The rows of D fall into several groups, which share some directions, and each row is roughly a mix of its group's hidden directions.
D (105 x 10):
[[ 1.83  0.25 -1.99 -3.86  0.86  1.27 -3.58 -1.81  1.27 -1.61]
 [ 3.55  0.93  0.63 -2.65  0.78 -0.35  4.22  2.17 -0.01  0.86]
 [-1.42 -0.80 -0.17  1.85  5.12 -2.55 -0.75 -1.57  0.45  1.72]
 [-1.81 -0.01 -0.36  1.97 -1.65  3.94 -2.70  1.68  1.71  2.52]
 [ 3.62 -2.08  2.40 -2.05  1.39  1.17 -1.95  1.54  0.59  2.79]
 [-2.30  1.10 -1.62  1.35  1.90 -0.84  5.01 -0.08  1.69 -1.31]
 [ 1.32  0.01  1.72 -2.13  0.15 -2.91  2.62 -2.84 -1.49 -3.16]
 [-2.03  0.98 -0.48  0.41  2.53  1.59  4.73  1.25  2.54 -0.43]
 [-1.47  2.25  1.68  2.32  1.16  0.53 -0.94  2.34  3.43 -3.13]
 [ 2.26 -0.02 -1.81 -3.98  2.89  1.21 -2.71 -1.72  0.63 -0.49]
 [ 1.70 -0.76 -1.59 -2.58  2.22  1.59 -3.30 -2.91  0.89 -2.16]
 [-1.72  0.39 -1.00  1.22 -0.06  4.09 -3.05  1.60  2.07  2.55]
 [-1.17  1.92  2.22  2.77 -1.04 -1.29  3.64  3.29  0.28  0.59]
 [ 3.01 -3.22  0.19 -0.30  3.42 -2.37 -0.17 -1.68  0.60  2.20]
 [ 3.20 -2.83  2.68 -1.56  1.44 -0.73 -1.27  1.41  0.59  3.25]
 [ 3.66 -1.75 -0.26 -0.05 -0.39 -1.00 -3.99 -0.29 -0.87  3.24]
 [ 1.62  0.80  0.74  1.19 -1.02  5.39  2.50  1.09 -1.47  0.27]
 [-1.22 -0.35 -1.75  2.40 -0.97  1.56 -3.68 -3.14 -0.06 -2.78]
 [ 3.16 -2.14  0.46 -0.81 -1.39 -1.02 -4.41 -1.78 -1.97  0.20]
 [ 2.37 -1.30 -0.53 -0.39  1.20 -0.46 -0.27 -2.98 -3.12 -4.11]
 [ 2.29  0.24  1.28 -1.67  1.16 -3.05  2.75 -2.57 -1.37 -2.92]
 [ 1.08 -3.07 -0.72 -1.12 -0.43  0.86 -1.67 -1.43 -3.18 -4.09]
 [-1.68 -0.43 -0.95 -2.81  1.79 -5.00 -0.28 -1.40  0.58 -1.62]
 [ 1.79 -3.04  0.08 -1.91  0.40 -0.48 -0.95 -1.83 -2.06 -4.47]
 [ 0.44 -2.25 -1.32  0.62 -0.73 -0.02 -2.42 -2.80 -3.26 -3.56]
 [-1.38  0.09 -0.55  1.33 -0.96  4.32 -3.14  1.76  1.43  2.53]
 [-2.45  0.91 -1.23  1.46  2.84  0.84  4.03  0.22  2.11 -2.22]
 [-2.15 -0.68 -0.60  1.49 -1.07  0.21 -4.18 -3.22 -2.47 -1.47]
 [ 3.11 -0.07 -1.48 -2.00 -3.73  0.55  3.71  0.00  0.27 -1.02]
 [ 3.81 -1.36  0.84 -2.78 -0.97 -2.99  1.35 -0.85 -0.91  2.63]
 [-3.46 -0.05 -1.29 -1.11  0.61 -3.33 -3.16 -2.46  1.52 -0.55]
 [-0.97 -0.46  0.33  2.79  4.96 -0.88 -2.12  1.61  1.22  1.40]
 [ 3.44 -3.20  1.50 -1.13  1.11 -2.53 -0.51 -0.03  0.31  3.37]
 [-1.98  1.33 -0.03 -0.31  1.07  0.34  5.23  0.69  1.45 -2.83]
 [-0.29 -1.44 -0.65  0.49 -5.56  2.17  0.74  2.02  1.19  0.67]
 [-1.05  3.33  0.47  1.06  1.05 -0.39  1.37  1.00  3.56  3.83]
 [ 0.55 -0.18  1.69  0.50 -2.88  5.47  1.15  0.89 -1.06 -0.07]
 [-2.71 -1.04  0.97  0.63 -1.62  0.45 -4.44  1.00  1.47 -3.08]
 [ 3.88 -2.41  1.65 -1.68  0.84 -1.56 -1.05  0.58  0.10  3.74]
 [ 3.30 -1.88  2.72 -2.15  2.81  1.11 -1.96  0.98  0.38  2.12]
 [-1.29 -1.20 -0.87  1.86 -0.78  0.76 -3.36 -4.18 -1.54 -2.31]
 [-2.61  0.60 -2.27 -0.34  2.13 -4.08 -1.40 -2.71  1.11 -0.88]
 [-2.06  0.08 -0.12  1.36 -1.55  3.28 -2.87  1.96  2.21  2.96]
 [ 2.25  1.06  2.12 -2.81  0.95 -0.01  2.49 -2.58 -2.26 -2.74]
 [-0.54  3.22 -0.09  1.34  1.63 -0.09 -0.11  1.48  2.75  4.48]
 [ 2.52 -3.11 -0.59 -3.68  1.30 -0.03  1.82  0.53 -0.82  3.03]
 [ 1.11  0.60  0.94 -2.12 -0.78 -1.50  3.88  3.25  0.34  3.06]
 [ 1.21 -1.16 -0.46 -2.39 -1.73 -1.43  2.21 -0.58 -3.77  3.42]
 [-1.40  2.86  0.70  3.11 -0.56  0.50  0.09  3.91  2.25 -1.92]
 [-3.99  3.87 -2.22  1.35 -1.78  1.22  1.06  0.18 -0.25  1.20]
 [-0.83  1.75  0.69  2.43 -1.37 -0.57  2.82  4.74  0.17  1.46]
 [-3.23  2.77 -1.99  1.30 -0.30  2.28  2.14 -0.21  0.50 -3.32]
 [ 0.97  0.03  0.32 -1.91  1.45 -3.67  2.57 -2.60 -1.14 -3.16]
 [ 1.76 -0.05 -1.10 -3.70  1.61  0.86 -3.51 -2.74 -0.33 -1.92]
 [ 0.81 -2.83  0.20 -1.38 -1.28  3.38 -1.04 -0.69 -2.56 -3.63]
 [-3.17 -0.18  1.86  3.95 -2.75 -1.31  2.06  1.25  0.51  0.66]
 [-0.71 -0.04  0.20  1.60 -1.24  4.00 -1.82  2.87  1.99  2.97]
 [ 4.14 -1.84  1.23 -1.24  2.06 -2.54  1.57  1.59  0.94  2.18]
 [ 2.05 -2.55  0.37 -1.09 -0.13  0.91 -1.17 -2.19 -2.81 -4.24]
 [-2.39  0.62  2.08  3.49 -1.92 -1.18  2.80  2.90  0.55  0.84]
 [ 2.02 -4.10  1.01 -0.36 -2.45  1.59 -3.06  0.08  0.45  2.19]
 [-1.88 -1.18 -0.57  1.66 -2.15  4.16 -2.82  1.85  1.07  1.58]
 [-0.01 -0.28 -0.56  4.25  1.86  2.40  0.09  1.93  2.52 -2.67]
 [ 3.44  0.37  0.29 -1.61 -2.85 -1.65 -3.28 -0.76 -2.84  0.15]
 [-0.91 -0.44 -0.68  1.69 -0.40  1.71 -2.14  3.58  2.84  3.48]
 [-3.04  2.32 -0.37  1.33  2.88  1.21  3.04  1.50  1.54 -2.19]
 [ 3.72 -3.51  1.80 -1.82  1.20 -0.22 -0.78 -0.07  0.77  3.08]
 [-2.57 -0.78 -0.78  1.13 -1.73  3.04 -3.32  2.00  1.84  2.28]
 [-1.74 -0.59  0.74  2.82  3.51 -1.17 -3.40  1.30  0.54  2.41]
 [ 1.72 -0.07 -1.98 -2.85  1.94  1.57 -3.46 -2.54  1.51 -1.72]
 [ 2.54 -1.11 -2.38 -2.68  3.31  1.96 -2.16 -1.76  1.30 -0.40]
 [ 1.23 -1.99 -1.79 -0.50 -4.70  2.57  2.12 -0.54  1.19 -1.07]
 [-1.49  0.79  0.88  4.29 -1.45 -0.44  3.30  2.86 -0.28  1.22]
 [-1.68 -0.14 -0.21  2.26 -2.44  2.90 -3.17  1.75  0.92  2.93]
 [-1.72  2.66  1.59  0.14 -0.29 -2.80  0.69  0.21  3.40  3.50]
 [-3.07 -1.19  4.50  2.54 -0.24 -1.33  0.29  0.79  0.27 -2.20]
 [ 0.26  1.32  0.44 -0.52  0.63 -0.84  3.07  4.37  1.75  3.16]
 [ 3.06 -0.77 -0.95 -2.91 -1.96  0.36  3.92 -2.25  0.08 -1.07]
 [-2.12 -0.20 -1.30  2.67 -1.42  1.89 -4.23  0.85  0.99  2.53]
 [-2.77  0.35  2.50  3.69 -1.87 -1.58  2.86  1.53  0.40  0.79]
 [-4.12 -0.29 -0.11  2.34  1.81 -0.10  3.17  0.95  2.08 -1.96]
 [-4.54  2.73 -1.52  1.45 -2.02 -0.15 -0.01 -1.59 -1.43 -1.95]
 [-0.85  2.28  0.18  0.33  0.94  3.27  1.96  2.09  3.40  2.76]
 [-3.83  0.42 -0.92  1.65  0.95  0.79  4.19  0.22  2.04 -1.80]
 [-2.71 -1.36 -0.36  3.10 -2.40  0.14 -2.77 -2.55 -2.04 -1.40]
 [-1.72  3.41 -0.51 -0.57  1.95 -2.73  0.66  0.89  1.66  3.82]
 [ 1.76  0.36  0.38 -1.94  1.28 -2.99  1.30 -2.89 -3.12 -2.72]
 [-0.27  1.17  1.05  0.23  6.03 -0.76 -1.62 -0.28 -0.04  1.64]
 [-4.14  2.77 -1.32  1.26 -1.93  1.36  1.04 -0.30 -0.54 -3.13]
 [-1.47  3.67  0.97 -0.06  0.62 -1.58  0.39  0.69  2.43  4.35]
 [ 1.19 -1.89 -1.79 -1.97  1.72  1.62 -3.70 -3.26  0.24 -1.72]
 [ 2.13 -3.62  0.60 -0.71 -1.03  1.03 -2.46 -1.05 -2.16 -3.54]
 [-2.26  0.52  1.01  4.02  0.02  0.92 -0.71  2.62  2.90 -2.40]
 [-1.90 -1.27  1.10  0.44  0.04  0.36 -4.32 -2.79 -0.01 -3.43]
 [ 2.99 -2.56  3.25 -1.21  2.34 -0.96 -2.27  1.64  0.21  1.76]
 [-1.68 -0.15 -1.62  1.56 -0.24  1.12 -4.88 -2.59 -1.20 -1.93]
 [ 0.75 -3.63  0.00 -1.27 -1.68  0.03 -1.37 -0.72 -3.22 -3.74]
 [ 1.17 -1.82 -2.13 -3.38  1.28  1.07 -3.55 -2.98  0.10 -0.11]
 [ 0.59 -3.67 -0.79 -1.53 -0.10 -0.02 -1.47 -1.31 -1.69 -4.62]
 [-2.51  0.13  1.34  4.62 -0.96 -0.67  2.67  2.30  0.71  1.07]
 [-0.10  3.16  0.74  1.56  1.69  1.10 -1.08  2.28  2.98 -3.55]
 [-1.87 -1.00 -1.06  0.64 -0.97  0.20 -4.21 -4.01 -1.64 -1.18]
 [ 1.06 -2.60  0.14 -2.94 -0.06 -1.29  1.06 -2.84 -3.23  2.67]
 [-3.31  1.03 -0.81  1.16  2.23 -0.11  4.67  0.09  1.91 -0.65]
 [-2.58  0.00 -1.13  1.43  1.99  1.61  4.33  0.85  2.99 -0.15]]
Here is one row of each group, with its name. Which group are the others in?
[ 4.32 -1.39  2.09 -2.49  0.53 -0.71  1.12  2.43  0.70  2.32] : <78>
[ 2.26  1.41  1.11  2.41 -0.94  3.74  1.77  2.33 -0.53  2.66] : <115>
[-1.25  0.56  1.50  2.68  0.00 -0.70  3.39  4.15  0.93  1.88] : <9>

[-1.25  1.29 -0.11  0.02  2.64  0.49  4.81  0.98  1.81 -2.67] : <78>
[ 1.45  2.88 -0.47 -3.15 -3.57  1.18  1.82 -0.89 -1.79 -1.72] : <78>
[-3.93  1.06  0.95  2.67  3.10 -0.55 -2.16  0.81 -0.18 -2.25] : <78>
[ 2.55 -2.56  1.83 -1.03 -1.68  0.45 -4.25  0.60 -0.71  2.34] : <78>
[-1.31  1.72  1.83 -0.02  2.90 -4.77  0.36 -0.28 -1.80 -1.54] : <78>
[-2.92  2.86 -1.00  0.20 -2.41  2.77  0.60 -0.26 -0.66 -3.58] : <78>
